Here are some points, each followed by its number:
<-29   1  -7 -20  18  13  -4   5 -32  28  31  -1> 0
< -3 -30 -35  12 -25  15 -10 -34  13 -65  -6  28> 1
< 17  22 -41   6 -25  33 -24   5  26 -45 -11 -57> 2
< 15 -13   8  17  10   9  23  -3  24   6  41   3> 3
< -1  -8   2  44  35 -15 -33 -25   1 -11  21 -11> 4
<  5 -12   6  25  19   4  14  10   6  10  38  -4> 5
<  0 -10  10  21   5  15  22 -19  13  -7  41  -3> 6
<-19   0 -31  20 -24  -9  -3  23 -32  30  21  21> 7
<-16 -10  20  85  12  -1  21 -48  26  20  70  33> 8
< 37  10  18 -10 -19 -21  -1  13  26 -37  22  14> 9
<-17  -2  -6  -1  29   2 -18   0  13 -36 -38  25> 10
< -8 -36  28 -29  -2 -32  25 -23 -24  74  38   7> 11
< 29 -24 -18 -14 -16 -22 -19  -1  -5 -15 -24 -14> 12
<  3  23 -23  32 -23 -21 -27 -15  -4  -2 -20   3> 13
<-14 -11   8 -23  -1  38   5  -4  24  -5  -7 -24> 14
<  6 -11 -20 -13 -18  44  -9  21  39  -3  42 -17> 15
< -3  19 -10  27 -37  -8  57 -22 -13  33  44   5> 16
<-19  21 -11 -41  13 -10 -26   9   0  -4 -11 -10> 17
<-10 -30 -28   2 -13  26  -7 -30  17 -56  10  14> 18
<-24   4  26  52  17 -17  47 -35  21  24   6  31> 19
<-17   1 -61  31 -50 -29 -33 -23 -15 -51  -4 -34> 20
<-21   6 -32 -33   5  25 -21  59 -18  26 -16 -19> 21
< 17 -35 -18  25  14  -4  -7 -52 -19 -25   2  -1> 22
<  7  48 -10 -68 -23   1   2  22 -14 -32 -37 -19> 23
< 10 -29  56 -23  26  14 -17  24 -22  25  10  -1> 24
< -1 -23  12 -29  -1 -16  26 -11 -15  54  30  -7> 25
<-17  29  56  17  24 -28  19 -31  41 -24  -7  19> 26
< 23 -12   7 -56  43 -30  24  18 -46  34   2  39> 27
<-13  17 -17 -18   8  20 -40  27 -14 -19 -39   0> 28
< 70 -18   6  -2 -39  11  58 -40   1  38  54  -5> 29
< 30 -25  -4 -20  -5 -16 -12   1 -29 -10 -28 -40> 30
< -3  18  60  25  30 -35  32 -47  44 -19  -5  15> 31
< -9  -3 -20  -5 -24  16 -18 -23   7 -22  30  -9> 32
< -5  10   1 -15   0   9 -39  53  17  -6 -46 -15> 33
< 22  11  80   6  29 -25  56 -47  -7 127  84  21> 34
< -9  29   3  -7  20 -17 -22  15   6   7  -1 -12> 35
< 42 -28 -25  47  17 -51  -4  -3 -28  -4 -25 -10> 36
<-48  23  -9 -22  46   7  -2 -47  87 -17  25 -30> 37
< -1   7 -24  -3  -9 -35  23 -12  -4 -16 -25   6> 38
< 44   6 -32  53  46  31 -10  31 -39  48  -5  18> 39
< 37  49  -7 -21 -24 -27  15  -1  -9 -36   1   3> 40
<  3 -21  -3  41  -1 -10 -50  43  -6 -17 -17 -20> 41
< 27  -3   7  -1  37 -47 -49 -16 -38 -14 -89 -14> 42
<  7   4   8  16  -9  -6   8 -25   2 -10  -9  32> 43
<  2  23   3 -39 -70 -92  13   4 -23  77   3  33> 44
< 10  13   3 -37 -15  15 -19  32  -1 -23  18 -26> 45
< 52 -49  43  12  32   0  -9  -8  26  15  20 -31> 46
<-18  26   6  23   5 -16  -5   5  12 -15  -5   4> 47
<-36 -31 -33   8   2  52  38 -57  54  -5  52 -62> 48
<  6  -6  50   8  12 -22   7 -10  11   3 -26  26> 49
< 22 -11  12 -33  14   0  37 -14 -60  85 -10 -21> 50
< 38  10  48 -14   0 -64  27  -8  -4 -23 -20  11> 51
<-30 -40  11  17  68   5 -44  16 -14  32 -33 -37> 52
<-14  23  -7  43  -8 -23 -40 -11  -9 -31 -59  24> 53
<-63  -4  11  21  21  -7  19 -10  12  17  12   4> 54
<-15  -9  -4  31  19 -12 -45  40 -11 -13 -29 -10> 55
<-27 -24 -40   3 -20  31 -16 -35  15 -56  15  26> 56
<-36  22  15   5   9  -2  33   0 -10  29 -11  21> 57
<-33 -28 -47  24   5  31 -52  10 -26 -32 -12  -9> 58
<  6  -9 -14  -5 -10  14   8 -28   9  -6 -17   5> 59
<-12   2 -20  10  -4  22   5 -40  25 -19  30 -25> 60
< 22 -26 -17  41   5 -26  -9 -12  -9 -20 -13 -16> 61
<-15 -23  -3  33  16  -6 -48  43 -21 -10 -33 -14> 62
<  4  -2  15   1   2  -1  -9  -8  -6 -10  -9   7> 63
< -1 -14  -8   7  -8  16   6 -41  15 -13  33 -31> 64
<-16  -7 -32 -29 -25  62 -16  -2  10 -24  29 -35> 65
<-18  10  -6  11  13  -5  16  20 -10  28 -20 -18> 66
< -2   3   4  63  19   3  -2  28  23  -6 -36 -17> 67
<  0  32 -18   2 -19 -51  41  21  -9   2 -58   0> 68
<  5 -22 -10  16 -18  -2   6  16 -11  25  31   7> 69
<-47  36  -4  -4  17  17 -17  36  15 -19  18  41> 70
<-9  0  1  2 -3 18  9  0 25 -2 27  3> 71
< 11  -8  13 -23 -20   7  -8   7  27 -11  32 -16> 72
< 57  15  28  13 -11 -48 -23  18 -10 -37 -85  -5> 73
New points follow, each followed by the numbers of its three nearest points above by angle, nearest first.
<  8   2 -24 -34 -19  35  -4  41 -20  33   4   5> 21 0 45
<-14  26  18  -6  30  21 -22  -8  21 -38 -37 -17> 10 28 33
<-17  19  -4   6  18  -4   7   6   4  14 -19 -12> 66 35 57
< -3 -16  13  38  19 -60  52   8   5  12   2  15> 19 31 51
<-19  18 -34  -2 -20  25   0  22 -14  15 -30 -18> 21 28 66
< 20 -15  25  -2 -26  -3  27   7  -1   6  12   6> 29 69 16
<-26  76 -19 -64 -16  -2   3  22 -11 -37 -46  -9> 23 17 28
<-12  48  -1 -65 -22  14  18  -5   0 -19 -20 -11> 23 17 40
<-37 -28 -28   1  -2  46  17 -31  17   0  23 -24> 48 60 64
< -3  -4   3 -32  11  28   9   5  27  -9 -15 -10> 14 37 65
< 43  13  21 -10  -3 -50 -36  21  -3 -36 -86 -13> 73 42 12
<-11 -13  21  27  11 -17  13 -17 -20   7  33  14> 8 19 34
< 28  16  14 -37 -10  12   3 -27 -19  35   1   1> 50 25 29
< 21 -20  35  -7  39 -30  -2 -28   4   8 -22 -52> 46 30 42
< 14  -9 -10 -19 -10  39   5  22  18  12  35 -31> 15 65 72
< 19  -6  13  83  27 -41 -32 -59  20 -20   1  -9> 4 61 22
<-26   6  -1 -18  40   6 -16 -39  54  -8  23 -22> 37 60 48
<-29   2 -13 -26   1  16 -15  13 -35  22  31 -15> 0 21 7
<-24 -11  26  14  29  -3 -21   6  -7 -35  34 -12> 4 5 6
<-18 -14  22  35  18 -49  73 -22  14  15  13  17> 19 31 8
<  1  -6   3  42  32 -24 -20 -35   2  -1   8  -6> 4 22 61
< -7   1  68  13  53  -6  44 -44   2 127  86  23> 34 11 25
< 18 -26 -28   9 -34  14  -9  14 -15   8   0  -7> 69 12 7
<-39   9   3 -10  22  -7 -15  -8  11  -1   9 -16> 37 54 35
<-22  18  18  -9  29 -19 -23  10   6   9 -25   0> 35 17 52
<-25  31 -22 -36  -3  -1 -29  12  -5  -1 -11 -18> 17 28 23
<-25  40 -34   0  -2  16 -16  25 -11  11 -11 -22> 21 28 66
< -6 -37 -14   1  -4  17   3  14  -8  33  26 -29> 69 25 0
< -9  31 -11  14  12   4 -11  -9  36  -1  22 -14> 37 60 71
<  9  59   6   2 -22  16  17  20  18 -20 -16  30> 40 70 23
<  4  -6  -3  52  14   6  -3  22  25 -25 -22 -14> 67 41 55
<-12  -3   3  56   5 -16  14 -35   1  14  48  26> 8 19 6
< 20 -28   2  11 -23  56 -10 -47 -25  50  28  -2> 29 64 69
< 31  11  13 -11 -29 -11  -9  13  23 -42  27  16> 9 72 40
<  9  26 -34   1 -11  26 -31  14  26 -36   0 -21> 2 65 45
< 24   4 -31  36  47  21   1  15 -38  40  -9  13> 39 66 36
<  6 -13  19  29 -27 -10  33 -70  21 -34  15  46> 43 31 8
< -9 -12  53   1  19 -19  13  -3   7  14  -2  27> 49 31 26
<-54  14 -32  32  25 -38 -54 -23 -13 -34 -32  47> 53 10 13
< 28  21  -5 -19 -19 -18  12  -8 -17 -31 -10 -15> 40 23 38
< 32  56   4  -1  -5  -5  12  26  -1 -12 -10  27> 40 9 23
<  8   3  11 -33  -2  15  33  33 -26  38  -6  -3> 50 27 25
< 21  11   3 -25   1   8  12  -7 -22  26  -6   1> 50 27 25
<  4 -15   6  31 -10  18  17 -21  28  -9  45  -7> 6 3 64
<  9 -11   9 -30 -28   6  -8   9  11   5   5   1> 72 45 15
< 34  19 -14  31   1 -31 -24  49   5 -75 -72  -1> 73 53 55
<-15  19 -16 -19   3  20 -37  25 -11 -26 -34  -2> 28 33 17
< -6 -29  23  26  20 -41  52  -4   7  11   5  21> 19 31 49
<-35  18 -23   1 -35  28   2  31  -3  19 -17  -8> 21 7 66
<-42  16 -11 -21  20  -2 -21  14 -42  44  35 -25> 0 21 35
<-11  13  74  11  47  -7  40 -23 -26 127  85  12> 34 11 25
< 13  36 -14   1 -29 -26  80  38   3  27 -14  45> 68 44 57
< 15  14  -4 -15  17 -21 -36 -24  -1 -40 -51 -19> 42 73 53
< -7  -1   6  57   7  -1  15 -30   9  19  60  11> 8 6 5
< 28 -26  -9   8  21   0 -22 -16   5   6  19 -23> 46 4 22
< 16   0 -22  39  35  16   4   4 -28  32  -2   6> 39 36 66
<  3   4   0  57 -10  -9  13 -22  14  22  57  23> 8 6 16
<-17   9 -53  32 -30 -19 -19  -7 -32 -24   0  -2> 20 13 58
< -4  21  12  40   2 -43 -22  -8 -12 -10 -45  21> 53 13 73
<-14   1  -4 -31  -4  44   6   7  21 -17  -6 -31> 14 65 15
<-12  -1  20 -20   1  19  21  -6  18 -12  -8  -2> 14 37 26
<  7  43 -13 -53 -17   3   7  20  -4 -25 -21  -3> 23 40 45
< -4  16 -18 -20 -24   6 -18  59 -20   4  -8  13> 21 28 33
<-27   1  -4  26   8  23 -27   6 -14  -6   7 -18> 58 62 55
<-26  -6 -15 -15   6  40 -19  34  11  15  -3 -19> 21 65 14
< 19  19 -24   1  -7  24 -18  16  24 -34  -2 -36> 2 45 65
< -6 -12  -9  85  26 -10 -18  32  40 -10 -35 -16> 67 41 55
< 15  51  14 -34 -17 -28  47 -27  25 -32  -9 -12> 40 51 23
<  3  18  -1  44   5 -22 -18 -37  36  36  12 -46> 4 8 64
< 32   1  -5 -43  -7  19  -9   7 -52  37 -13  -6> 50 27 30
< -6 -17   9  30  12 -59  68 -12   9  -4   3  20> 19 31 38
< 27  -5   2  32  28   8   3   4 -17  38   2   4> 39 5 34
<-19  15 -24 -15   7  21 -35  26 -23  -7 -25  -4> 28 21 33
<  4  34  -3 -18 -19 -11  66  19 -66 -26 -42  13> 68 38 23
<-36   6  -6 -27  54   2 -29 -41  74 -12  26 -28> 37 60 48
<-18  16  -4   8 -11  51  -9  -3  33  13  40  27> 71 15 70
< -5  13 -15 -23   3  23 -33  25  -4 -20 -28  -7> 28 33 21
< 36  27  -7  41 -10 -43 -41  66  -8 -76 -81   1> 73 53 55
< -4  -3  -3 -34   7  43   0  -2  28 -23   0 -19> 14 65 15
<-29   7  -2  26   5 -12  -9  -7  26 -21 -19  -5> 47 53 67
< 24  17  -7  16  10 -45 -29  50  -2 -46 -62  -1> 73 55 42
< 26 -13  21 -26   7  -7  48 -14 -47  82   1  -5> 50 25 11
<-10  24   7  23 -14 -44  -8  -2 -11 -46 -42  49> 53 43 47
< 16   9   3  14 -10  -4  23 -10  -8  -1  -4  23> 43 16 19
<-32 -19 -32   2   0  49  10 -21  24   0  31 -24> 48 60 65
<-2 -7  2 22 12  8 16  1  2  7 29 -7> 5 6 3
<-34 -12 -22 -20  15  15 -24   3 -58  21  22 -20> 0 21 58
<  3 -29  -2  16  -9  13   6 -46  22  -9  39 -33> 64 60 48
<-24  11 -13 -21  10   4 -17   9 -42  12  17  -9> 0 21 17
<-17  28 -27  -9 -19  -3  -4  33 -17  15 -10 -14> 21 66 7
<-33   0 -52  43 -34 -25 -13 -20 -16 -36   2  -3> 20 13 1
< -4  24  -9   7  15 -10 -16  12   3   4 -16   0> 35 47 55
< 21 -41  -7   6  27   5 -40   1  10  14  31 -10> 46 4 5
< 37   9  20  10   0 -41 -24  13 -17 -29 -75  -4> 73 42 53
<-15  30   2   3  24 -27  -6  16   8   7 -26  -3> 35 47 66
<-36  -2  10 -12  -2 -31 -18 -57  48 -48  12 -18> 37 60 26
< -1  53 -25 -45 -12  -8  -1  17 -10 -42 -41  -5> 23 40 17
< -7  12 -54  48 -27 -19 -21  -7 -24 -36  -4 -20> 20 13 61
< 30  11   5  29   5 -42 -34  58 -14 -57 -54   2> 73 55 41
< -8   5   5   1   5 -26   3  28 -19  -1 -20   3> 68 55 66
<-32  -2   8 -21   0  27   4 -19  18 -26   4 -27> 14 48 37
<-25  14  14  10  37  24  -9   8  13   2  -5  19> 70 10 54
<-37 -11 -31 -20 -14  36   3  -3   2 -20   9  -8> 65 56 32
<16 -3  8 -1 -6 -9 13 -7 15 -4 -7  2> 51 31 9
<-11  34 -11 -33   7  27 -58  22 -16 -29 -64  -8> 28 33 17
< 30   2 -22  48  32  11  -4  21 -23  29 -13  10> 39 36 67
<  7 -12   4  -9  -4   5   3 -14   4  -5 -12   5> 59 63 1
<  7 -17 -48 -33 -39   6 -34  17 -24 -17 -13 -15> 12 20 30
< 24  -1 -35 -26   5  -9 -29  42 -27  19 -15 -11> 21 28 30
<  6 -13  27   2   5   3  10 -21  24  43   1  22> 34 19 11
< 15 -18  30  29 -12 -30 -39  45  14 -17  -7  24> 41 55 62
<-13   4  10  35  38 -44   5 -40 -10 -12  18  -7> 4 31 19
< -2  16  83  14  38  -5  55 -41 -20 127  84  19> 34 11 25
<-57 -33 -32  -5  13  65  18 -34  30  -3  43 -39> 48 60 64
<  0 -17  12   0  15 -17  18   1  28   7  19  17> 3 19 5
<  6  22 -38  -3 -25  40 -18  17  24 -43   1 -36> 2 65 15
<  4   5  11 -34  -8  15 -17  38   0 -20  -6 -16> 45 33 23
